rotation ticks, each row followed by its count of ticks:
The counts run from 0 to 720.
[ 93 144 107 135 176 123 176  77 105 174  92  98 148 144 102 134 114 104
 127  98 124 134 105 148 133 130 110 137 154 134 128 182 164 112 140 150
 101 142 153 141 116 124 164 145 161 141 103 123 128 162 109 197 162 103
 109 185 153 131 128 129 166 129 104 160 117  75 140 164 103] | 376
[120 129 160 112 136 124 136 168 158 100 159 107 137 180 122 105  86 148
 115 179 135 140  88 127  97 141 140 167 116 124 148 114 146 177 149 172
  82 112 139 145  97 131  94 152 115 155 116 156 121 109 144 147 174 148
 140 132 112 148 147 154 124 179 172 147 157 179 129 125 100] | 719
[112 120  96  93 178  97 139 116 157 157 125  59 119  89 159 175 130 103
 141 107 102 125 140 133 145 130  84 143 130 142 123 137 145 103 152  88
 108 129  82 136 117  89 176 119 147 146 133 142 134 143 109  66 100 143
 135 197 160  96  77 121 137 122 127 122 110 106 157 116 120] | 129
[159 117  77 139 148  90 130 146 142 178  90  87 163 102  99 152 119 111
 150 122 117 125 153 124 136 126 141 140 140  84 129 198 121  89 130 115
  93 120 130 146 144 121 168  69 153 158 149  95 149 126 124 153 123 124
  64 149 141 126  94 133 176 146 140 106 130  97 143 135 122] | 329
[186 148 158 124  86 133 112 148 202 100 113 156  99 170 126  97 156 170
 144 121 177 148 119 159 126  74 179 130 155 119 107 107 105 132 121  78
 143 103 149 151 158 131 136 115 116 106 151 133 126 146 133 137 140 134
 160  76  93 119  76  85 129 101 125 128 126 139 179 110 110] | 163
[ 76 128  87 101 100 155 101 161 153 153  99 156 136 138 153 103 151 133
 128 113 108 160 135 115 131 138 110 109 152 171 156 121 139  82  96 144
 111 133  63 115 157  78 130 109 113 110  92 114 128 146  93 101 121 121
 146 138 151 123  82 162 139  99 139 114 196  70 115 188 135] | 85
[123 125 105 131  78 157 115 132 121 193 133 136 144 134  96  95 140 124
 119 140 156 196 138 120 159 113 102 130 175 102 141 138 151 106 119 132
 141 158 154 121 156 158  95 116 121 104 116  84  90 160 120 192 155 141
  94 136 149 120  96 138 146 116  95 112 171  55 164 189 135] | 385
[ 95 130 104 116 130 112 124  99  97 165 127 106 124 102 131 190 115  75
 123  93  89 123 171 121 160 152 118 105 120 142 151 159 172  53 130 139
 157 147 102 115 136 125 146  83 143 141 175 124 140 155 128 131 100 100
  94 163 133  82 149 124 147 119 110 105 122  80  85 131 159] | 606
[138 102 144 124 164 162 136 126 151 117 120 123  83 119 142 102 142 171
 126 167 133 126  88 101 129 104  99 136 166 129  97  86  52 161 166 124
 101 102 125 104 166 125 165 156 115 138 102 129 129 108 129 113  91  87
 150 112 113 158 105  85  91 136 115 146 106 117 190 147  88] | 492
[134 132 104 111 145  95 168 141  75 152 149 106 108 131  61 181  94 140
 106 124 128 139  86 125 126 152 133 165 102  85 100 114 136 135 124  76
 125 102 164 143 136 183 116 159 123 133 153 175 106 122 130 165 144 159
 129 166 132 108 172 148 104 178 173 119 118 148  86 132 138] | 627
[113 115 106 106 195 146 158 140 143 181 118  93 133 132 133 143 101 165
 123 134 134 129 119 123 129 144  82 173 155  72 115 152  66 142 128 110
  93 132 123 133 148 132 144 113 111 145 111  98 114 170 100 121 128 168
 106 180 166 136  96 153 105 143 152 134 141  92 185 146 114] | 338
[135 129 134 109 153 138 103 109 142 118 165 106 155 121 156 127 148 112
 124 155 100 120 160 167 113  93 119  78 120 164 174 129 128 138 144 111
 157 145 108 132 133 120 191  52 133 122 151  58 160 157 113 105 123 143
  82 137 144 152  86  74 140  91 121 161 143 105 106 135 128] | 508
[121 102 140  96 116 120 135 131 130 142 149  89  98 111 129 124 118 159
 105 172 130 123 109  72 117 130 127 147 104 131 141  62  79 126 158 122
  90 112 106  84 156 153 115 169 128 160 107 123 144  73 128 112  87  76
 143 141 145 151 145 107 103 164  94  87 124 107 142 105 117] | 252
[ 87 209 155 145 127 129 118 114 150 106 109 209 135 144 141  93 138 146
 140  62 177 106 136 158 125 134 139  99 152 128 141 169 129 141 125 150
 144 198 104 147 141 110 142  92 111 123  94  89 157 141  86 111 142 134
 122 112 127 139  83 124 135 101  96 178 128 112 117 142 124] | 555
[112 131 111 120 167 182 145 148 127 134 118 121 145 138 137 124 132 109
 129 141  79 160  94 136 122 130  86 115 173 166 125 113 179 126 135 147
 114 131 118 135  96  99 161 134 116  86 125 140  79 170 113 149 166 165
 158 146 126 147 108 144 131 119 176 192 176 115 116 198 125] | 663
[128 109  97 116  70  88 124 194 136 137 100 145 124 104 136 134 129  83
 155 124 120 166 133 111 131 134 152 131 123 141 131 146 179  56 112 130
  99 111  77 125 115  83 109 119 126 123 130 147 139 107 112 101 104 102
 147 125 101 101 102 180 150 116 153  71 190 110  96 115 160] | 612
[ 69 138 130 107 161 122 142  58  81 167 156 121  94  94 114 136 121 149
  99  93 134 103 132 105 130 143 100 114 130 127 117  84 110 105 149 100
 154 157 134  85 145 166 123 131 115 109 111 107 129 131  99 130  89 107
 124 162 156 113 149 106 100 125  67 122  94  70 116 112 151] | 68
[ 94 138  73 138 173 154 152  83  81 167 117 134 140 111 107 143 150 114
 111 140  87  92  81 143 153 145  93 115 144 138 141 124 139 134 132 140
 139 139  97  91 120 106 184 109 118 132 121 114 128 124  91 111 115 165
 110 151 140 182 132 109 139 119 123 164 156  94  75 185 125] | 277
[139 101 127 128 115 178 112 200 131 137 132 156 142 140 148  89 127 163
 106 157 131 131 115 108 160 118 108 113 151 127 112 105  67 118 107 146
 107 134  88 153 158 124 128  85 113 101 131 137 124 144 113 125 133 102
 124  81 116 155 128 147  84  94 169  77 198  93 146 182 129] | 293
[109 149 180 153 205 130 135 107 148 156 120 138 118 144 141 116 113 174
 113  97 160 116 128 132 153 109  95 135 178  99  76 170  96 146 134 146
 133 167 158 161 155 152 134  90  97  90 104 144 111 182 105 156 144 110
 124 124 153 139 121 119  95 109 109 147 121  87 196 159  91] | 346
[134 151 123 134 134 153 102 168 130 174 129 152  99 139 120 126 158 163
  96 106 192 137 125 111 189 123  91 109 166  86  92 134  93 110 122  83
 169 152 108 157 193 133 121  95 139  97 147 139 133 150  98 114 107 133
 132  99 138 123 116 152  80 120 137  93 126  78 161 164 141] | 108
[141 112 143 148 157  90 152 180 127 109 106 137 151 122 119 128  87 122
 148 118 135 154 152 117 128 141 127 133 161  84  93 180 152  73 103 186
 100 142 130 180  86 102 109  75 100 126 136 179 102 136 143 181 141 116
 103 115 106 105 146 167 125  89 147 105 182 125 129 127 132] | 335
[129 129 147 108 114 146 110  91 166 172 192 108  83 138 118  77 124 131
  92 154 164 155 120 112 142 124  83  96 143 101 138  92 110 150 166  83
 164 153 121  99 158 176  90 116 128 115 123  60 137 139 124 109 119 160
 119 153 160 140  86  86 113 132  84 127 136 132 181 114 130] | 208
[177 146 108 158 122  90 131 166 116 103 131 127 171 141 130 128 109 113
 142 152 122 121 134 164  85 117 202 126 106 128 150 186 154 133 127 154
 106 140 143 154  79 139 141  59 126 162 147 121 150  99 128 162 156 155
  66 105 104 147 145 107 167 125 163 139 138 177  78 122 108] | 519
[126 112  72 141  88 158 106 173 126 184 115 154 114 150  91 116 144 134
  93 136 154 155 120 113 168 145 110  99 192  89 105 140 108  90 109 118
 150 148 115 136 164 130 123 109 137  87 122 133 111 142  89 144 122 147
 131 104 129 139 105 163 111 115 133  84 164  90 158 207 142] | 624
[155  77 143 125 152 107 175 114 104 111 142  74  88 109 101 109  99 151
 131 166 111 157 103 110 108 121 120 147 145 142  83  85 155 106 156 129
  80 109 167 120 112 158 135 171 115 112 134 154  86 110 159 190 148  97
 156 133 118 116 155  85 112 124 107 135 104 152 156  89 130] | 682
[141 120 145 122 153  91 102 133 195  78 155  68 126 125 180 149 133  96
 142 144 136 145 163 136 131  92 144 110  99 159 159 144 161  94 166 125
 103 138 103 135 106 106 139  89 144 158 152 124 177 135 143  86 136 102
  96 162 121  99  89  94 151 135 123 122 131 150 172  70 124] | 698
[131 109  89 127 152 131 140 102 134 145 113  97 134  99 121 106 137  91
 165 160 101 133 131 119 126 140  88 108 159 125 137 130 110  81 152 129
 105 133  83  94 117  99 162 107 122 125  97  66 152 141  99 103  91 165
 102 165 132 168  63  97 159  85  98 144 148  90 148 135 131] | 515
[148 113 162 102 179 110 136 125 159 125 184  46  97  99 148 157  83 113
  98 135  96 150 162 121 127 100 104 125 116 134 119 105 149 112 145 109
 170 157 135 158  89 145 105  91 122 136 171 140 123 167 146 129 128 128
 112 164 145  81 143 101  89 126 139 107 116 138 163  74 134] | 159
[108 186 157 121  57 147  92 154 172  86 140 192 110 204 155 109 154 158
 106  93 186 154 119 138 122  87 171 125 138 163 130 112 165 136 105 117
 150 146 124 152 174 136  95 139 115 112 111 155 124 127 131 124 162  94
 184 108 101 111 104 116 120 141 117 137 124 134 139 133 120] | 402
[122 164  84 121 107 134 109 155  92 197 111 154 164 160  76 166 147 103
 113 115 150 127 111 156 164 120 138 114 140 112 136 174 149 139 105 107
 165 141 143 148 140 130 161  86 156 124 171 143 124 141 112 147 160 152
  89 125 139 137 138 168 157 149 154 124 157 106  77 201 127] | 617
[110 159 131 119 108 146 114  89 147 149 180 130  90 161  96 104 145 142
 112 142 148 134 112 143 125 116 116 116 122 110 137  86 107 184 166  74
 153 145 141  96 153 179 105 141 107 111 137  75 127 124 100 123 148 185
 130 156 137 156 107  82 114 147  87 164 110 149 133 119 127] | 209
[154 116 135 134  72 112 122 175 166 124 150 123 119 159 127  78 122 122
 127 175 142 182 114 123 129 135 118 116 156 100 105 115 152 123 128 162
 125 133 122 138 107 135  61 129 118 106 122 147 114 121 139 159 163 159
 137 105 108 134 112 155 128 135 135  88 190 162 152 129 142] | 195
[142 149 130  92 102 108 132 150 119  77 123 161 112 118 145 144 125 141
 130 110 110 116 153 151 104 118 194 110 108 158 125 112 135 103  90 105
 146 125 115 142 112 129 150  43 105 113 184 127 130 144 126 129 117 108
 117  88 103 101 143  95 119 100 158 105 123 149  61  97 149] | 311
[153 101 133 126 107 143  98  89 159 115 126 105  96 114 137  97 150 115
 152 141 122 169 168 121 134  72 115  96 166 163 129 106 131  74 171  96
 147 132 128  96 154 139 159 113 130  99 144  66 122 135 130 147 109  93
 127 124 119 133  85  51 121  75  76 131 131 100 174 114 133] | 692
